Some points:
[ 0.86  1.96 -0.25 -0.09  0.37 -0.73 -0.83 -0.49  0.    1.16 -0.24  0.46 -0.66 -0.88]
[-1.3   0.64 -0.44 -0.02 -0.08 -0.27 -0.45  0.12 -1.13  1.39  0.36  0.22 -0.06  0.73]
[ 0.28  1.27 -0.94  3.12  0.27  0.28 -2.58 -0.26 -0.19 -0.35  0.39 -0.08  0.17  1.64]
[ 1.82  2.34 -1.24 -0.21  0.18 -1.93 -0.49 -0.83 -0.07  1.    1.38  0.72 -1.81 -0.14]
[-1.09 -2.62  0.94 -0.98  0.07 -0.06  0.03 -0.54 -0.05 -1.83 -1.61 -0.33  1.34 -0.01]
[-0.59 -1.54  0.72 -1.46 -1.12 -0.72  0.79  0.23  1.25 -1.13 -0.37  1.14  0.13 -0.47]
[-0.84 -3.01  2.04  0.11 -0.28  1.88  1.84  0.67 -0.75  0.04  0.16 -2.23  0.09  1.36]
[-0.01 -1.18  0.35 -2.13 -0.96 -0.82  1.27  0.44  2.09 -1.89 -0.35  1.3  -0.03 -0.75]
[-0.11 -0.89  0.26 -0.99  0.61  0.05  0.08 -0.22 -0.36  0.93 -0.14  0.07 -0.04 -0.49]
[ 1.49  3.37 -1.88  1.33  1.96  1.82  0.26  0.65 -0.83  2.57  2.43 -0.03 -1.05  0.5 ]
[-0.21  0.61 -0.44  1.16  0.03  0.48 -0.44 -0.13 -0.12  0.   -1.02 -1.4   0.87  0.67]
[-0.84 -1.18 -0.01 -1.1   0.09  0.06 -0.65  0.2   0.59 -1.35  0.27  1.25  0.51 -0.76]
[-1.24 -2.91  2.55 -0.8  -0.5  -0.02  0.59 -0.55 -1.66 -0.6  -0.48 -0.25  0.31 -2.64]
[-1.23 -2.37  0.82 -0.33  1.01  1.87 -0.3  -0.01  0.04 -1.47 -0.94 -0.26  1.53  0.42]
[-0.44  0.9  -1.08  0.08 -0.45 -1.42 -0.61  0.08 -0.99  1.3   1.38 -0.62 -1.    1.93]
[-0.49 -2.02  0.29 -0.43  0.77  1.25 -0.59 -0.07  0.43 -2.07 -0.37 -0.39  1.4   0.43]
[ 0.41  0.52  0.52  0.21 -0.05 -1.31  1.36 -0.28 -0.69  0.7  -0.05 -0.26 -1.24  1.12]
[ 1.04  1.53 -1.63  0.5   0.69  0.26  0.26  0.18 -0.2  -0.39  0.3  -1.04  0.23  1.22]
[ 1.08  0.54  0.26  0.2  -1.81 -2.08  0.7  -0.54  0.82  0.02 -1.31 -0.87 -0.25 -0.47]
[-0.75  0.43  0.17 -0.07 -1.04 -0.89  0.69  0.19 -0.49  0.77  0.12  0.15 -0.4   1.16]
[-1.14 -2.16  1.58 -0.05  0.18  2.38  1.5   1.06 -0.98  0.36  0.59 -0.23  0.43 -1.29]
[-0.26 -1.87  1.68 -1.61 -0.38 -0.44  1.54  0.56 -0.66  0.57  0.46  0.24 -1.05 -1.81]
[-1.27 -2.23  2.12  0.1   0.56  2.91  2.12  0.51 -0.48 -0.69 -0.82 -0.55  0.87  0.39]
[-1.1  -0.1  -0.45  1.19 -1.12 -0.98 -1.63 -0.15 -0.85  2.02 -0.39 -0.51  0.28  0.17]
[ 1.74  2.17 -1.01  0.54  0.11 -0.97 -1.2  -0.34  0.56  1.9  -0.4   0.65 -0.52 -2.3 ]
[ 0.28 -0.77  0.21 -2.13 -1.38 -1.39  1.29  0.33  2.32 -2.01 -0.54  1.08 -0.12 -0.66]
There is one direction along which these points spread out most. How far along it is each point below, from 0 to 99? The average is 50, and the first point in the table lies past the average.
[ 1.36  1.86 -1.59  1.42  0.34 -0.05 -1.25 -0.42  0.81 -0.84  0.12 -0.08  0.14  0.15] 67
[ 1.02  1.19 -0.1   0.27 -0.25 -0.44  0.86 -0.02  0.55 -0.19 -0.49 -0.62 -0.4   1.06] 58
[-0.26 -1.8   0.79 -1.01  0.12 -0.45 -0.65 -0.6   0.36 -1.63 -0.74  0.36  0.79 -1.07] 38
[-0.51 -0.18 -0.64 -1.24  1.16  0.8   0.3   0.84  0.23 -0.8   1.25  1.16 -0.12  0.26] 49
[ 0.09 -1.27  0.39 -2.21 -1.12 -0.92  1.3   0.43  2.13 -1.92 -0.36  1.23 -0.11 -0.74] 37
[ 1.18  2.07 -1.34 -0.04  0.17 -0.65  0.36 -0.04 -0.46  1.56  1.41 -1.17 -1.01  0.97] 72
[ 0.49  1.19 -1.13  2.93  0.18  0.07 -2.32 -0.18 -0.12 -0.04  0.58  0.11  0.15  1.28] 69
[ 1.35  2.82  0.11 -0.06 -0.41 -0.01  0.6   0.01  0.56  1.87  0.64  0.44 -0.99 -0.86] 69
[-0.56 -2.04  1.17 -1.32  0.24  0.18  0.73 -0.17 -0.83  0.91 -0.71 -0.76 -0.36 -0.18] 40
[-0.88 -0.04 -0.54  0.98 -1.47 -1.53 -1.72 -0.28 -0.53  1.92 -0.52 -0.69  0.17  0.22] 61
[-1.06  1.04 -0.65  0.41  0.18 -0.17 -0.74  0.11 -1.25  0.58  0.81  0.27  0.03  0.97] 61
[ 0.3   1.41 -0.2   0.24  0.53 -0.19 -0.83 -0.38 -0.17  0.31 -0.52 -0.2  -0.22  0.28] 61
[-0.61 -0.17 -0.34 -1.25  0.54  0.66  0.07  0.46  0.9  -1.94  0.45  1.53  0.54 -0.87] 44
[ 0.86  1.47 -0.87  2.3  -0.4  -1.25 -2.36 -0.57 -0.2   0.6   0.35  0.75 -0.42 -0.11] 72
[ 0.19  1.44 -0.71  2.27  1.47  1.38 -0.97  0.03 -0.57 -0.38 -0.13 -0.16  0.72  0.14] 62
[ 0.79  1.28 -0.57  0.12 -0.33  0.34  1.66  0.35  0.27  0.19 -0.01 -1.23  0.    1.58] 58
[ 1.78  2.8  -2.    1.74  0.71  0.57 -1.58 -0.28  1.02 -0.33  0.66  0.44 -0.13 -0.25] 75
[-1.58 -2.52  2.15 -1.08  0.66  1.35  1.11 -0.29 -1.4   0.36 -1.03  0.51  0.48 -1.98] 29
[-0.02 -2.    0.94 -0.64 -0.02  1.09  0.9   0.23  1.09 -1.2  -0.61 -0.13  0.83  0.09] 35
